In the rows, zero is written as 128.
The rows below fall into families. The same turns and mirrors carry the whole set onto itself and the rows of a family onto each other. For each named row, which other rows are in its family? Write them in the order they are listed.
These 30 rows form 5 families of 6 rows each.
Bepa: [ 95  82 109 130 112 120 155 124 125 113  95 128 129 111]
nal: [122 125 132 146 160 107 143 152 114 126  93 134  93 131]
rufa: [118  81 113 141 137 110 133 148 111  94 128 148 132 169]
saze: [122  95 105 134 130 123 139 119 117 125  72 133 115 112]
Mezu: [145 113 155 131 147 115 161 119 128  97 100 151 163 130]
Pof: [115  76 103 115 133 120 166 133 117 101  81 139 136 116]
puf: [114 134 122 134 165 111 138 135 117 147 100 129 116 127]
Kis: [111 118 135  99 129 130 136 140 121 140  94 146 164 160]
zusog: [111 111 123 128 108 116 140 149 138 151 104 176 135 151]
Zovu: [139 118 117 131 156 108 143 143 116 140  90 112 114 136]
kibo: [124 100 122 128 115 110 159 147 143 156 117 156 137 159]
Vomi: [128 101 115 137 159 110 122 154 108  91 123 154 131 160]
fal: [127  93 115 130 108 103 159 152 152 124 116 157 130 163]
baza: [ 99 101 112 144 106 107 154 160 154 128 106 153 134 142]
fet: [102 140 129 121 135 134 126 120 126 137  92 143 152 156]
lili: [102  91 120 122 131 130 146 122 111 104  76 133 108 111]
lod: [110 120 137 139 105 112 154 157 145 132 106 170 121 159]
zuder: [115  82  97 124 140 132 149 130 117 120  70 127 134 126]
ruvu: [112 128 158 106 139 120 140 111 129 115  89 153 152 160]
veku: [115  93 155 138 132 108 167 137 120  91  84 148 155 111]
vosal: [107 106 128 142 158 105 126 138 130  76 124 147 125 154]
guk: [121 116 162 138 132 118 173 123 121 101  90 157 139 112]
suli: [133  91 148 138 146 111 175 132 140  99  92 147 159 122]
Fote: [113 111 149  99 150 132 134 122 124 124 101 150 165 162]
Mar: [140 122 119 148 171 105 152 141 108 127  96 126 121 152]
vom: [119 126 122 137 171  95 142 144 102 117  94 140 104 151]
tekos: [108 104 124 142 135 118 115 152 123  90 114 156 107 162]
befar: [112 122 150 145 146 105 171 121 121  85 109 155 156 133]
zoze: [100 126 155 111 117 140 132 122 120 116  91 155 149 156]
dut: [116  90 130 148 121 100 123 154 126  92 123 146 120 163]

Same family as vosal: Bepa, puf, baza, fet, befar
Same family as zoze: nal, lili, lod, guk, tekos
Same family as kibo: rufa, zuder, suli, Fote, Mar
Same family as zusog: saze, ruvu, veku, vom, dut

The rows below fall into families. The same turns and mirrors carry the whole set onto itself and the rows of a family onto each other. For each named row, which other rows are in its family? Write them in the order they are listed.
These 32 rows form 4 families of 8 rows each.
garos: [108  99 131  94 135 129 145 134 124 121 153 122 101 116 107 130 106 143]
tinum: [109 117 107 113 112 125 157 142 131 159 136 149 105 117 137 142 138 121]
Teko: [ 89 135 119  92 131 129 141 108 148 111 113 127  83 119 157 139 119 147]
Bik: [ 82 144 161 136 134 112 151 134 122  91  95 118  92 143 105 124 119 133]
lomed: [ 78 134 143 124 123 140 146 120 119 134 105 161  88 134 142 159 150 155]
nogu: [140 120 154 116 125 113 151 125 120 137 132 112  81 119 119 115 132 120]
gul: [ 94 121 152  90 105 123 147 126 125  86  82 135  76 121 117 132 135 163]
vizos: [ 93 160 143 125  96 115 123 136 140 109  84 130 122 117 115 122 161 124]
Febub: [100 131 121 128 122 146 140 119 106 170 118 151 109 126 120 145 135 150]
Tuzug: [ 95 103 113  93 123 114 165 141 116 100 114 126  89 126 106 123  98 134]
suke: [ 88 127 103  89  99 134 137 130 121 129  87 140 120 105 100 136 113 153]
nogeg: [109 120 103  99 125 138 132 124 120 152 154 130 117 119 119 143 140 139]
kinon: [119 129 112 110  93 117 150 138  96 122  95 120 105 134  77 114 148 146]
bol: [111 163 118 109 101 131 128 107 128 132  96 120 100 127 129 130 170 158]
nupo: [104 140 137 140 133 117 148 132 108 127 109 108 113 135  83 111 104 130]
gigag: [105 141 172 117 106 109 130 132 133  94  87 118 101 112 106 112 138 123]
bek: [ 90 165 136 109 101 120 135 130 131 112 102 120 113 132 104 153 180 141]
kurut: [116 137 140 115 110 112 148 146 121 109 121  96 114 131  68 117 136 141]
luz: [126 132 144 114 135 118 145 124 133 113 152  92  92 134 112 116 135 141]
Lodel: [ 90 143 164 102 110 111 149 140 138  80 102 111  96 128  93 141 146 146]
tufu: [ 83 130 119 111 109 125 147 140 151 133 117 159 105 118 154 149 147 127]
Pamur: [ 97 111 142 118 139 141 146 121 115 146 121 141  96 116 118 136  91 150]
zitut: [115 144  79 113 119 123 144 122 119 145 126 112 113 133 118 121 134 131]
gagip: [ 86 164 137 147 116 117 146 133 113 115  91 129 106 154 108 134 161 135]
reva: [121  99 137 105 122 118 164 139 123 145 137 139  85 113 126 132 116 122]
Rozi: [ 73 133 122  88 100 132 136 140 123 120 104 148 122 114 100 167 150 142]
Tufo: [120 140 129 114 126 110 155 117 122 103 121 106  69 148 136 116 154 140]
gupil: [114 141 145 138 149 130 141 109 121 141 130 108  92 133 125 119 111 139]
fer: [132 127 159 118 109 109 139 134 113 123 105 110 102 112  88 105 129 119]
kabi: [ 73 138 126 113  95 121 135 150 144 117  91 157 126 111 123 139 145 126]
febu: [ 68 132 135 126 106 129 151 145 106 120  84 161 109 137 101 150 143 145]
fip: [ 82 128 126  88 124 137 132 118 136 125 134 144 101 117 143 166 150 143]

Same family as tinum: nogu, vizos, gigag, tufu, reva, fer, kabi
Same family as nupo: Bik, lomed, Febub, Pamur, gagip, gupil, febu
Same family as luz: garos, nogeg, bek, kurut, Lodel, Rozi, fip

The rows below fall into families. The same turns and mirrors carry the whole set onto itself and the rows of a family onto each other. For each named row, which other rows are in its family? Write them in the order they are listed.
These 36 rows form 12 families of 3 rows each.
lop: [149 150 142 105 121 131 109 144 152]
fub: [109 146 152 107 140 114 149 148 112]
vitab: [140 133 144 107 101 132 101 137 122]
Lon: [124 139 112 133  93 120 151 124 146]
ritop: [121 123 116 156 108 113 144 139 132]
ros: [152 147 139 100 115 138 109 150 128]
git: [152 139 137 121 108 131 102 152 122]
kifo: [123 113 127 141 108 139 153 120 146]
Tavem: [158 146 124 114 129 153 109 143 130]
puzi: [103 159 142 117 148 123 156 138 122]
geza: [123 126 110 150 109 105 133 140 137]
Tiker: [103 149 132 118 156 113 146 143 121]
rad: [ 98 160 129 114 147 112 133 128 124]
kida: [144 152 144 105 113 146 103 135 129]
kab: [142 136 142 108 122 135  96 140 145]
lalu: [102 146 143 110 147 134 154 128 111]
kodil: [113 154 139 121 147 112 139 155 105]
moge: [157 124 133 120 142 155 119 136 133]
Lum: [118 140 122 118 155 144 137 123 100]
fusab: [138 144 152  99 129 156 114 129 130]
pebo: [122 121 106 144  99 122 139 125 140]
kinip: [148 146 128 113 107 122 104 154 121]
goge: [115 158 119 121 160 134 147 139 113]
Tumo: [122 124 120 150 105 129 141 121 153]
Fak: [143 133 148 105 121 154 105 129 130]
vigi: [ 98 143 139 119 147 136 158 121 123]
bebo: [133 130 100 149 116 139 151 129 140]
kem: [124 124 120 136  99 121 159 133 151]
tagam: [138 122 114 135 119 147 165 127 124]
fusa: [116 154 132 119 144 103 142 160 116]
kon: [128 120 126 136 102 148 144 114 148]
sinon: [103 157 124 111 141 129 156 137 107]
punu: [133 120 115 143 111 134 153 136 155]
dib: [ 96 157 132 106 138 119 140 132 109]
guke: [113 111 128 146 111 113 141 128 143]
pekir: [141 140 132 109 129 147  93 137 132]

Same family as lop: Lon, rad
Same family as Tavem: goge, bebo
Same family as Tumo: puzi, kida
Same family as pekir: sinon, punu
Same family as pebo: ros, Tiker
Same family as Fak: kifo, lalu
Same family as kon: fusab, vigi
Same family as git: ritop, kodil
Same family as dib: kab, kem

